Each row has a name. Each question is about the rows just above it.

[104  67 103 103 103] : bip
[111 140 140 132 140] : Mero
[104 104 130 104  67] : kitus
Which value appears more than once in bip?  [103]
The value that kitus holds more than once:  [104]
Which value appears more than once in Mero?  [140]
Where do [104 104 130 104  67] appear?  kitus
Whose row is [111 140 140 132 140]?  Mero

[126  94 128 125 142 157 100 128  96  96 127 132 156 131 115 103 162  96
 107  94 102 142 128  97 127 124] : fugul
[102  96 108 101 123 101  89 109  96 165 102 107 166 109  94 108 164  94
  87  92 109 102 109  95 107 135] : vemo
[134 101 138 133 144 135 119 139 100 142 106 133 140 138 128  96 145 100
 116 107  98 119 139  99 138 105] : seze
[ 99  92 105  97 122 167  84 107  92 167 138 105 168 107  90 105 167  90
  83  87 106 156 107  91 104 135] : Tutun
[134 162 129 136  91  95 155 127 162  91 129 128  94 126 144 155  90 163
 155  91 154 113 127 162 130 132] : zav
[104  86 109 102 129 170  81 111 114 171 139 114 168 113  92 103 170  86
  85 114 102 156 110  87 108 134] : Sis
[107 155 107 108  98 123 130 107 154 112 150 105 121 103 115 162 109 153
 129 149 159 145 106 152 107 153] : zumi
[107 155 107 108  98 123 130 107 154 112 150 105 121 103 115 162 109 153
 129 149 159 145 106 152 107 153] is in which row?  zumi
The row with [134 101 138 133 144 135 119 139 100 142 106 133 140 138 128  96 145 100
 116 107  98 119 139  99 138 105] is  seze
Whose row is [104  86 109 102 129 170  81 111 114 171 139 114 168 113  92 103 170  86
  85 114 102 156 110  87 108 134]?  Sis

[ 96  82  76  80 161 107 156]  fezu
[182  93 109  83 172 182 182]  Laz
[175 108 142 109 117 175  79]  bon
[ 95  79 108  79 166  75 100]  pifel
[ 98  82  92  83 181  74 157]  giv
[165 157  84 167 120 184 140]  dase
Which value appears more than once in bon?  [175]
Which value appears more than once in Laz?  [182]

[146 139 135 141 150 137 138 136 104]  Ziki
[162 157 111 141 169 101 152 139 101]  rad
[ 99 110  99 118 141  99 105 120  79]  Sasib
[122 108  88 152 150 120 144 131 120]  masum
[148  68 151 153 155 117 124 100 134]  guse
[136 159  96 155 147 120 126 132  99]  suni
Which value appears more than once in masum?  [120]
Repeated in rad:  [101]
Which value appears more than once in Sasib?  [99]
Whose row is [122 108  88 152 150 120 144 131 120]?  masum
Whose row is [ 99 110  99 118 141  99 105 120  79]?  Sasib

[116 102 110 133]  nepog
[180 115 127 117]  refez
[121 114 133 101]  kovi
[ 99 157 157 116]  mebeb
[103 149  90 115]  ped
Repeated in mebeb:  [157]
[116 102 110 133] is in which row?  nepog

[116  99 183 112 130  78 118 136 121 114 121 114 161 163 123 147 118 119
 164 140] : Buna
[126 145 161 125 123 138 153 145 116 102 108 139 108 129 108 151 108 120
 132 165] : lomop
[108 100 152 106 115 155 135 105  99 129 108 118 120 101 146 126 114 102
  80 125] : gotu
Which value appears more than once in gotu?  [108]
Whose row is [126 145 161 125 123 138 153 145 116 102 108 139 108 129 108 151 108 120
 132 165]?  lomop

[119 146 143 122 122 153 141 117 122 149 136 148 121 122 140 149 122 160
 123 138 144 120 144 138 144 142 145 122 146 142 132 118 143 122 118 129
 146 125 123 115 125 124] : ravob
[130 150 156 132 133  88 156 134 144 115 144 133 127 128 151  74 129  89
 131 152  84 133 144 153 155 155 148 144 142 150 111 133 151 127 127 116
 150 130 132 135 130 129] : Nedot
[121 141 142 120 119 157 142 118 119 146 134 151 122 142 137 153 117 142
 122 140 151 117 138 141 141 141 139 135 140 133 128 114 138 126 123 124
 141 129 120 115 129 122] : ninat
Where do [130 150 156 132 133  88 156 134 144 115 144 133 127 128 151  74 129  89
 131 152  84 133 144 153 155 155 148 144 142 150 111 133 151 127 127 116
 150 130 132 135 130 129] appear?  Nedot
Whose row is [121 141 142 120 119 157 142 118 119 146 134 151 122 142 137 153 117 142
 122 140 151 117 138 141 141 141 139 135 140 133 128 114 138 126 123 124
 141 129 120 115 129 122]?  ninat
Where do [119 146 143 122 122 153 141 117 122 149 136 148 121 122 140 149 122 160
 123 138 144 120 144 138 144 142 145 122 146 142 132 118 143 122 118 129
 146 125 123 115 125 124] appear?  ravob

[128 130 155 125 129 157 144 129 130 152 130 125] -> fevik
[144 125  98 147 113 120 145 148 113 107 120 156] -> liko
[127 118 147 156 126 109 124 114  94 147  88 137] -> Tum
[116 120 148 128 115 112  82 164 133 154 134 157] -> Rako
Repeated in Tum:  [147]
Which row holds [127 118 147 156 126 109 124 114  94 147  88 137]?  Tum

[129 128 142 132 137 143 136 138 128 140 128 142 142 129 148] = dum
[ 99 149  76 127 143 155 146 135  76 130 108 128 134  68 158] = Pako
[117 108 118 122 119 106 109 140 113 113 124 111 145 118 104] = mamed
Repeated in Pako:  [76]
The row with [129 128 142 132 137 143 136 138 128 140 128 142 142 129 148] is  dum
Where do [ 99 149  76 127 143 155 146 135  76 130 108 128 134  68 158] appear?  Pako

[114 113 139  91 168 162 126 123] = rafo
[130 132 123 140 119 120 128 133] = Nudav
[110 110 139  81 164 153 110 130] = Turug
[115 114 140  90 161 158 122 124] = tifet
[123 110 139  81 164 153 123 123] = tafad
[126 132 129 136 124 128 129 126] = Samuv
[130 132 123 140 119 120 128 128] = Kevu
[132 141 119 161 108 108 128 127] = mun
[159 146 109 167  75  72 137 144] = Zatal
Which value appears more than once in mun?  [108]
The value that Turug holds more than once:  [110]

[121 110 136 161 126 131 153 117  66] -> zezer
[118  94 161 121 142 137 161  88  75] -> bigar
[153 135 143 159 109 122  92 130 113] -> gofat
[ 74 140 134  98 102  74 140 140  74] -> gukez
[137 102 161 137 142 137 161  88  75] -> ber
[116  95 150 122  95 122 122 133 110] -> fifez
[144 102 166 135 141 137 152 140 130] -> zoz
[118 174 146  97 146 127 118 132 174] -> ran
[106 105 138 123  92 127 113  90 147] -> visu
[119 186 141 141 135 135 129 133 126] -> kema
Which row holds [121 110 136 161 126 131 153 117  66]?  zezer
Whose row is [118 174 146  97 146 127 118 132 174]?  ran
Whose row is [144 102 166 135 141 137 152 140 130]?  zoz
Whose row is [119 186 141 141 135 135 129 133 126]?  kema

[143 119 136 129 128 131 120 128 127 113 132 120 118 124 132 128 128 117
 137 114 122 123 144 115 132 128] : viga
[131 118 128 128 140 128 123 161 142 140 122 149 141 128 127 128  94 127
 136 125 128 127 122 122 109 103] : nuna
[138 136 119 123 114 116 113 134 121 135 125 110 132 126 119 143 119 129
 128 123 118 148 144 134 130 102] : nodu
[ 98 149 134 116 111 146 120 159  82 122 123 112 120 129 130 130  95 117
 105  97  93 150 139 109 150 117] : tivek
[121 125 138 131 130 131 122 146 132 136 122 134 128 135 120 128 103 121
 118 115 127 141 125 109 122 115] : Meb
[101 141 136 137 109 129 122 144 122 152 128 124 123 127 130 122 115 137
 110 120 113 162 126 119 132 138] : Tes
[129 130 131 131 123 125 127 123 128 127 128 131 127 129 129 127 127 128
 129 124 133 122 128 126 133 131] : Fon
[156 121 108 115 138 133 106 147 123 127 113  90 142 143 126 136 138 119
 132 125 114 143 131 110 138 115] : vulop
[109 148 131 159  97 121 118 135 130 113 124 129 119 122 115 134 106 111
 108 100 130 151 142 100 153 135] : mide
[ 89 168 163 147 111 114 122 141 109 152 115 120 126 125 130 127 113 132
 104 109 115 157 117 141 149 150] : bibas
[143 119 136 129 128 131 120 128 127 113 132 120 118 124 132 128 128 117
 137 114 134 123 144 115 132 128] : Zol
[141 104 109 149 119 145 122 140 132 131 135 144 124 131 137 116 120 118
 145 114 132 107 122 139 143 148] : keme
Where do [143 119 136 129 128 131 120 128 127 113 132 120 118 124 132 128 128 117
 137 114 134 123 144 115 132 128] appear?  Zol
Whose row is [101 141 136 137 109 129 122 144 122 152 128 124 123 127 130 122 115 137
 110 120 113 162 126 119 132 138]?  Tes
Whose row is [138 136 119 123 114 116 113 134 121 135 125 110 132 126 119 143 119 129
 128 123 118 148 144 134 130 102]?  nodu
Where do [143 119 136 129 128 131 120 128 127 113 132 120 118 124 132 128 128 117
 137 114 122 123 144 115 132 128] appear?  viga

[116 114 140 147 148 162 186 152 130]  kez
[ 94 163 150 167 126 117 126 126  98]  rinik
[134  87 171 185 146 121  93 101  91]  Fenud
[136 136 147 120 112 165 110  98 129]  daz
[123 140 123 123 115 143 123 112 114]  Tov
[142 133 137 138 124 131 108  86  92]  vem
[128 152 124 129 156 103 116 136  86]  bero
[163 128 127  98 128 157 125 147 166]  rali
[162 116 117  86  96 113 117 132 160]  nule
[133 149 150 130 171  97 147 122  97]  puvev
[140 124 144  75  97  98 144 141 109]  ved
Repeated in puvev:  [97]
Repeated in Tov:  [123]
The value that ved holds more than once:  [144]
Repeated in rali:  [128]
Whose row is [ 94 163 150 167 126 117 126 126  98]?  rinik

